The rows of T fall into a few groups, and each row is roughly a mix of its group's hidden directions.
T (113 x 11):
[[ 24   1  24  18   6  39 -17 -30  21   1 -54]
 [-55  29 -19   5  11  43   4 -28  11 -12  18]
 [ -8   8 -11  64 -48  27  -7   3   5 -15  -1]
 [  4 -26 -35 -45  33  33   9 -29  15  12 -14]
 [ 28   5 -22 -23   3  26  39   5   7  45 -39]
 [  9  12   9 -48  54 -10  24  15 -26  21  -7]
 [ 42  16  12 -10   6 -14  18 -23  24  49 -36]
 [ 28   7  55 -20  24  -8  25 -19   2   8 -41]
 [ 25 -17  24 -27   9  -2  23 -49 -24  11 -42]
 [-10 -32 -74 -22  -9  16   4  -9   2  -4   9]
 [ 42  -3  41  43 -19 -17  10 -13   8  28 -24]
 [ -6   7   5 -22  -9 -15   7  41 -26  53  39]
 [  3  -8 -64 -21  17  21 -12 -30  14  32  -3]
 [-33   6   4  32 -20  17 -33   8  10 -49  34]
 [ 37  10  18  12  -4  12  10 -52  17  19 -45]
 [ 27  11 -18 -31  -1   1  27 -51 -18  32 -27]
 [ 36  36  45  -7   7  -6  -4  20  28  16 -37]
 [  5  -4  24  19 -56 -32  32   1 -21  31  -8]
 [-40   5 -12 -14  22 -23 -12   5 -35  -8  56]
 [ -5   3  -3 -66  14  -3  16 -10 -36   0 -37]
 [ 23  12  25   5 -13 -55   3 -25  20  25 -37]
 [-44 -23  -1 -21  11 -36 -31   4 -34 -17  29]
 [ 10  14  -6 -29  18   9 -51 -25  30 -16 -41]
 [-11 -20  52  18  -7 -17 -21  38 -22  13  34]
 [-25  -8 -37 -26  25 -20  17  26 -12   4  52]
 [ 14  15 -18 -31  22  -6  14 -66  -5  13 -25]
 [-31  22 -25   3   9  12  25  -9  -1 -43  53]
 [-28  16  22 -21   0 -66  12 -14 -20  -6  21]
 [-17 -17 -34   3   4  32  10  29 -12   3  60]
 [  4  40  54  19 -11 -19 -22   9  13 -13 -36]
 [ 30   3  25 -33  11  -2  24 -42 -16  13 -46]
 [ -8 -12  20 -30  47  -3  28 -30 -40   3  24]
 [ 25  -9 -14   6 -28  42  30   9  36  -2 -43]
 [ 12  17   8  30 -10 -14 -36 -10  49   3 -46]
 [ 17  17   7   1  -7  17 -27 -55  -6  -9 -52]
 [ -2 -13  12 -12  27  63  39   5 -20 -16  15]
 [ 20  12 -17 -26 -25 -20  39 -15  -9  46 -34]
 [ 41 -14   4  20  -9  19  -4 -24  37  30 -45]
 [-26 -13 -16  27   4  42  -2   5 -36 -20  48]
 [ -9  35  25  38 -31   2   9  49  15 -14  20]
 [ 19   0   7  60  -9  27  21  33  23  22  13]
 [-31  25 -20  31 -14   5  25  -7  11 -33  50]
 [-16   2   1 -12  22   5 -48 -38  19 -51   0]
 [ 14  43  13  34   7  -2 -33 -27  46 -17   1]
 [ -6   5 -26 -32  -4 -53  18  15  22  34  27]
 [ -3 -44 -17  -8 -29   0  19 -47 -36 -10 -22]
 [-15 -27 -61  -9   6  28  18   5 -25  16  28]
 [ -1   2 -44  -4 -49   5  13 -39 -19  34  -1]
 [ -4 -18 -25  40 -48   7  -7  22  19 -20  38]
 [ 28  13  20 -33  10 -37  23 -23   1  37 -36]
 [-25 -16 -59 -41   2 -26  -1 -24 -13 -10   6]
 [-29 -34 -27 -18   3  11   6   7 -47  -3  46]
 [ -3  25  22 -38  30 -18 -29 -30  12 -40 -17]
 [-11   1 -14 -29  -2 -70  19   4 -15  13  27]
 [  3  -2  -2 -43  57  -6  21 -24 -25  21 -21]
 [-37   1 -18   2  14 -13  -7  49  26 -19  46]
 [ 21  -8  30  31   9  63 -26  16   0 -14 -13]
 [ 28  12  42  -3  -9  -7  31 -13   8  -8 -59]
 [ 19 -14  -4 -43  13 -23  15 -47 -15  20 -39]
 [-38  -9   6  35  -8 -32 -12  16  -7   7  56]
 [-14  -3 -23 -55  47 -17  23  17  -8 -14  16]
 [ 32   4  49   7  19  15 -23 -19  12   5 -49]
 [ -3   4  15 -49   4 -34 -30 -44  -8 -10 -27]
 [ 25  30  -2 -41  42  -6  30   4  38   2 -17]
 [ 38  39   3  10   2   8  31 -21  44  13 -32]
 [ 23  -2  31  36  -1  38 -24 -22  -1 -16 -46]
 [-23  33 -52  22 -23 -20  38  -1  17   7  13]
 [-22  16 -10 -66  33 -22  21  16  -2  -6   2]
 [ 22   5  -2  11 -24 -56  -4 -17  33  37 -24]
 [-19   2 -54 -28  33 -12   6  12   3 -20  42]
 [ 33   2   9 -22  38   2  29 -42  -2  28 -33]
 [  1 -18  47  22  -5  -9   0  33 -44  30  24]
 [-34 -13 -43  22   0  13 -35  29 -22 -14  33]
 [ 16  -4 -52  -9  23  34 -11 -38  29  15 -11]
 [-23 -13 -21 -60  26  -7   6  -2 -39 -22  -9]
 [-30 -27 -46  10 -11 -14  16   9  14   5  54]
 [ -4 -38  28 -15  16  -1  22  22 -54  31  -6]
 [-33 -20  10  52 -30 -15  -7 -11  -5 -22  39]
 [  7 -22  -3  19  -4  50  19  44 -19  -9  38]
 [-19 -26 -34 -32  42  19   9   2 -32 -18  29]
 [-24 -51 -19  33 -19  -8 -10 -43 -14 -20   3]
 [ -3  -9 -39 -56   8 -45  15 -11  11  17  -5]
 [ 21  -2  16 -16   7   3  19 -28 -48  50 -26]
 [  2  14  14  24 -20 -27  66  29 -14   6  -1]
 [  6   5  -1  66  -5   1 -21  -4  39  -2  34]
 [ -8  -9 -71 -16  18  25  13 -21   0 -18 -16]
 [  2  31  35  12   5   5 -24  25  49 -34 -21]
 [ -5   6  45  28  36  47 -14   0 -16   2  28]
 [-36 -27  15  17  -9  -8  -8  59  -6 -14  34]
 [ 16  27  39   8 -17   4 -19 -43   7   3 -49]
 [-12 -45 -19 -44  22 -11 -17  -8 -42  -4 -20]
 [-31 -26  10   6 -25   8 -39 -24 -20 -39  33]
 [ 25   8   8  23 -39 -23  35 -15   9  38 -36]
 [  7  -7  21  59  -5  54 -12   7 -13  -5  18]
 [-12 -15 -43 -48   5 -47  11 -24  -7   6   1]
 [ 30 -16 -19  17 -42 -16  48   7  21  30  -6]
 [-15  -5 -42  37 -48  11  14  23  -3 -10  31]
 [ -6 -11  -8 -37  23  19  14  30 -48  31 -28]
 [-22  32 -25 -38  11 -11  21 -10  55   5 -14]
 [ 11 -44 -41 -30  21  29  12  14  -5  16  33]
 [-10 -40  26 -37  22   2  10  24 -42 -17 -25]
 [  7   4  38  53 -26  11 -32  29  17 -15   2]
 [ -3  13  11 -33  32   6 -42 -24  11 -21 -47]
 [-38 -13   9  -2  13  -2 -31 -10 -15 -56  37]
 [ 12 -22 -11  51 -16  48  17   5   0  20  32]
 [ 16 -16  20  14  -5  37  63 -21 -22  -8 -11]
 [ -7  20 -13  45 -31   7 -54 -17  -2 -20  17]
 [ 17   2 -12 -23  -1  -2  18 -63 -28  32 -23]
 [-17  11  14 -10 -28 -48   3 -51   2  -8  34]
 [ 33  17  -9 -51  15   5  43   3   2  20 -31]
 [ 39   4  16   0  30 -21  18  -2  22  49 -36]
 [ 19  21  27  36  11  -4 -14 -50  41  -1 -16]
 [-12 -26  15 -16 -31 -23  16  23 -54  28  21]]

Here is one row of each group, with its name. Which group are the others in?
[  2  -4 -32 -48  40   8  28  17 -27  23  15]  X
[-19  11  11  50 -15 -11 -24 -52 -27 -16  -7]  C
[-13 -32 -25 -48  16 -12  40  -7 -34  16   8]  F

[  7 -18 -50 -36 -22 -40  28  -8  14  13 -14]  C
[-17 -18  45  29  16  -1 -39   6   2 -41  26]  X
[ 25 -39   4  13 -26  19  21 -12 -45  38 -18]  F
[ 28 -29  29  18  -9   8  -1  37 -10   6 -56]  X
[ 14   6 -27 -41  -3  18  -6 -31 -40 -10 -44]  F
[-28 -13 -18  16   0  39  -4  22 -15 -41  47]  X
[ 13  13  18 -22   9 -13 -43 -37  25 -19 -45]  X
[  1 -14  -6 -56  45   7  35  -5   2  24  18]  C
[  9  15  52  29  -2 -31  20  46   4   2 -14]  X
[-17  -9 -46  -1 -25 -47  13   3  -8  15  42]  C
[-29 -13  25  17 -23 -11  -5  62  -8  -1  34]  F
